A single turn carries every row of the set below to another of its rows. Some are shown first; where does it send the rows asked next?
Sazis: [-15.3   6.2  -1.1  14.1  12.7   2.8   7.7  10.9  19.5 -30.6  -1.2  -3.0
   7.0 -21.8   3.8 -22.6  -7.0  -6.6  -1.3   1.4   6.8 -11.6]
Rekev: [-10.7  -1.8 -10.4  15.1  15.2  -8.3  14.0  10.0   1.6 -11.6  19.2  10.3
 -13.7  -2.0  -5.2  -7.3 -12.9  -1.1   7.0  -1.7  21.7 -14.5]
Par: [ -9.2 -10.9  -0.9  15.6  13.3 -17.8   3.5  -8.2   6.9 -13.2   9.7   6.3
   8.0 -19.4   2.6 -16.4 -24.2   6.4  18.3  11.9   7.8  -6.3]
Mafos: [-22.3   0.2  -0.1  -6.4  11.4  -4.5  -3.3  15.2  -5.5 -10.6   0.0   9.2
  -2.0  -6.6   2.5 -11.5 -26.7  -1.0  17.3  -1.5   2.7 -13.3]
tok: [-11.5 -12.0   9.4   3.5   6.6   4.0  -8.7  11.1   5.6  -0.1  -8.6  14.5
   7.0   1.1 -12.0  -8.7 -19.9 -12.7  17.2   1.0  15.7  12.8]
Ripu: [-30.4  -6.5  -0.1   5.0   9.0   2.2  -4.6   0.6   8.9   4.2  -3.6 -10.1
  -4.3   1.0   1.3 -16.3 -11.3  -8.4 -10.9   5.3   8.9   8.9]
Zar: [  6.7   9.7  13.1  23.5  -2.5  -3.4   7.4   2.7   8.3   0.3  11.0  -6.3
  -2.3  -9.8  -3.8 -18.6  -0.7  11.1   3.2  -5.9  19.7   1.9]
Suf: [ -4.3  -0.9  -7.6   3.7   6.5  -9.2   3.1  -8.8  14.2   9.5 -13.8 -11.0
 -12.3  -5.9  -5.0  -3.5 -15.4  -5.4   8.5  -7.3  -1.3   7.9]
lim: [ -6.4  -7.1  14.3  -9.4  10.6   2.8  15.0   2.8   2.5   0.9  -8.7 -16.9
   0.0  -2.3 -15.4   1.8 -13.5  -1.6  16.7   7.1  17.7   6.6]
sebu: [  3.2  13.7 -11.2   6.2   9.8   9.4   7.1  -8.6   2.3  -5.9  -2.6  -8.5
  10.6  -7.7  -7.3  -0.7 -13.2   8.6  -0.1   8.8  19.6  14.2]
sabu: [ -2.9   6.5  -4.9   9.0  16.9   6.5  -2.3   0.4  11.8 -18.7 -13.9  13.2
  -6.4  -3.6  11.0  -5.9  -8.1  -7.4   4.2   7.7  34.8  -7.8]
tupa: [-10.2   7.5  17.3  32.3   8.6  -3.5  12.5   6.2   0.4  -8.5   7.2  -7.2
  -7.7 -11.7  -2.5  -3.0  -6.8  15.8  -1.1 -10.5  11.7  -1.9]
Rugom: [-13.4  -9.4  17.4   2.6  12.0   7.0   2.4  10.0  21.5  -5.7   9.0 -17.9
   1.8   9.0  -1.1  -2.1 -10.6  -1.5   3.8   0.1   8.3   4.1]
Suset: [ -6.1  -3.6  -2.3  15.2  19.1  -1.7   3.3   0.7  16.0 -16.2 -10.1  18.2
 -10.7  -1.9  -5.7  -0.5 -20.1 -11.2  10.0   0.5  33.3  -7.3]
Tedus: [-16.7  11.9   0.8   8.3  -0.6  -6.9  -4.1   9.1   6.1 -33.8  -4.7  -5.2
  -0.5 -19.8   9.8  -0.4  -3.5   0.4   8.0  11.0   9.8  -4.0]
dotu: [-32.5 -11.5   0.2   9.7  11.9  -0.1   2.0   1.7   2.4   3.3  -8.3  -3.9
 -10.4  -8.6  -5.7 -14.8  -6.4   3.1 -13.4   6.3   3.0   4.2]
Kunu: [ 10.4   0.5   7.9  25.5  16.0   3.3   6.9   3.1  12.9  -6.6   0.9  16.0
   4.9   2.0  -5.7  -3.3  -1.1 -12.8   4.7  -1.9  24.3   3.9]
fefo: [-15.0   3.5 -14.0  12.1  12.8  -2.5   4.2  -0.7   3.7 -15.3  -8.2  14.9
 -16.2  -5.0   9.2  -8.2 -13.4  -7.8  13.4  -7.9  32.6  -7.1]
nudup: [-22.3  -5.7 -10.6  21.5   1.5   1.9   5.7   6.9  10.5 -25.1  -0.2  -2.1
  -6.2  -9.7 -10.6 -18.1  -1.4 -16.7   2.7  -6.9  11.1  13.4]
Bul: [-23.8  -4.3  18.0  -3.9  13.3   2.1  14.1  -0.4 -13.3  -2.9  -4.2 -10.2
   1.6  -2.0  -8.1 -11.9 -15.7  -8.2  15.6  -4.6  14.5   3.5]
mar: [ -4.4  -8.6  -2.7   3.2   8.2 -13.3   7.9  15.5   1.1 -19.9 -10.7  10.8
   2.2  -6.3 -19.0  -9.9   2.7  -8.8  -1.8  -1.0   9.6 -12.8]
kudo: [-17.9 -13.5  -5.7  12.1  10.4  -8.3  13.9  17.3  -2.2 -17.7 -18.6   3.0
  -3.7 -23.4  -5.4  -6.6   0.9   9.1   4.1   1.4  16.9  -8.7]
doro: [  4.7  -4.2  -8.6  19.5   8.5  -2.0   9.7   2.5  26.2 -24.8 -11.0  -7.0
  -6.2 -23.8 -12.2  -7.7  -8.8  -6.0  14.7  -1.2   6.0   2.8]
sazaf: [-16.7 -13.2  18.0   8.5  18.1  -1.8   7.7  -2.7  11.5  -5.8   9.1 -17.4
  -5.3  -7.8   0.6 -16.3 -24.6   4.0  20.6  -8.6   8.3  -4.5]
nep: [-20.9  -7.3   1.0  14.8   4.6  -5.8   3.4   9.9  18.8  -7.9   8.3  11.2
  17.7   1.1   4.7  -0.8  -8.3   0.2  -1.7  10.0  12.4  11.0]
Niz: [  1.2   4.3  15.9  24.2   6.9  -4.4   2.1   1.4  -0.6 -13.2  15.8  -7.4
 -11.3   0.4 -16.3 -10.7  -5.2   6.5  -3.5   2.1  11.9  -4.3]
ginu: [ -1.0  -9.3   2.8  12.7   6.1  -5.8   5.2   6.2   0.8 -12.2 -23.1   9.8
  10.0 -19.5  -5.8 -21.2   8.3  -5.3   7.2  -1.7  20.4   0.1]
pofuv: [-14.1  -0.1  13.9   6.6  24.4  -5.6   2.5  -6.9  18.1   1.9 -11.8  -6.5
   3.0 -15.4   3.9 -17.4 -27.2  -2.6  -1.6   1.9   0.6 -11.2]
gunot: [-18.9   1.1   0.7  10.4  -8.2 -17.6   1.5   3.1   5.8 -24.1   8.2   8.2
  -0.6 -12.7 -11.7 -15.5 -14.3 -15.3  17.7  -7.9  15.2   1.0]
nutu: [-15.2   2.4   0.4  15.6  18.0   4.1   9.8  -7.2  -1.8  -9.3   4.8   2.5
  13.5  -1.4 -21.2  -5.1 -26.6  -0.4  -5.7   3.0  19.4  10.1]
balal: [-13.2  16.9  -9.1   8.7  15.1  -1.1  17.4  -8.1  -6.5  -7.3   3.5  -1.1
  10.6 -12.4  -1.5  -6.3 -25.6   9.7   5.1  -9.4  12.4  -1.9]
gabi: [ -1.6   0.6  -6.8  18.3   4.8 -11.0  -2.7  -9.8  -1.6 -16.3  -6.2   2.8
   3.3  -4.1   9.2   6.7  -2.6  -1.2  13.7   1.5  -3.9  13.3]
luva: [ -6.9  -4.3  15.1  20.2   0.4  -5.6   1.8   6.0  24.2 -21.6 -11.3   4.3
   8.2 -21.6  -8.7   2.2 -12.1  -5.8  14.3   8.2  20.6  11.4]
Zipo: [ -4.1  -1.3   2.4  -0.7  10.5   8.6  -8.1  10.4   3.5  -4.5 -21.6  -0.7
  -0.7 -14.9  10.1   4.0 -14.5   8.1  21.9   8.3   8.6   6.2]
zibu: [ -0.9   3.2  -1.7  25.6  19.4   6.9   6.1  -1.6  -5.2 -13.1  -3.5  -0.3
  -9.4 -15.9  16.4  -5.3  -0.3   7.7  11.1   7.1  23.2  -2.4]
gage: [-10.5   0.9  13.0   9.3  17.9  -4.0   5.8  -5.8  13.9   7.8 -18.0   2.5
   4.7 -20.3   1.4 -22.9 -11.9   2.7  -3.6  -3.9  -1.2  -8.4]
ketu: [ -8.8  10.0  15.9 -14.1  12.7   2.8  16.2   4.4  -1.0  -2.4  -8.1 -13.2
   8.5  -5.2   3.9  -5.4 -10.7  -1.2  13.6  -2.3  10.1  -6.5]
Voreb: [ -1.4  -3.3  -7.6   0.0   4.5 -10.9   3.5  -4.9  13.6   8.6 -12.0  -2.7
 -12.0  -5.4 -15.3  -7.8  -5.6  -1.4  -0.8  -3.0  -5.1   1.5]
Pazat: [ -3.6   1.1  10.6   2.6   8.2   3.7  -0.9  -6.6   5.0  -6.5   0.1 -20.6
  -5.1   3.2  10.7  -8.8  -4.5  -3.2  18.4 -13.1   0.3   6.6]

fefo -> Suset
ginu -> kudo
nudup -> doro
Where do these go?
Kunu -> zibu
balal -> nutu
Rugom -> Pazat
Mafos -> tok
Par -> nep
gunot -> luva
Ripu -> Suf
gage -> dotu
Zar -> tupa
Bul -> lim

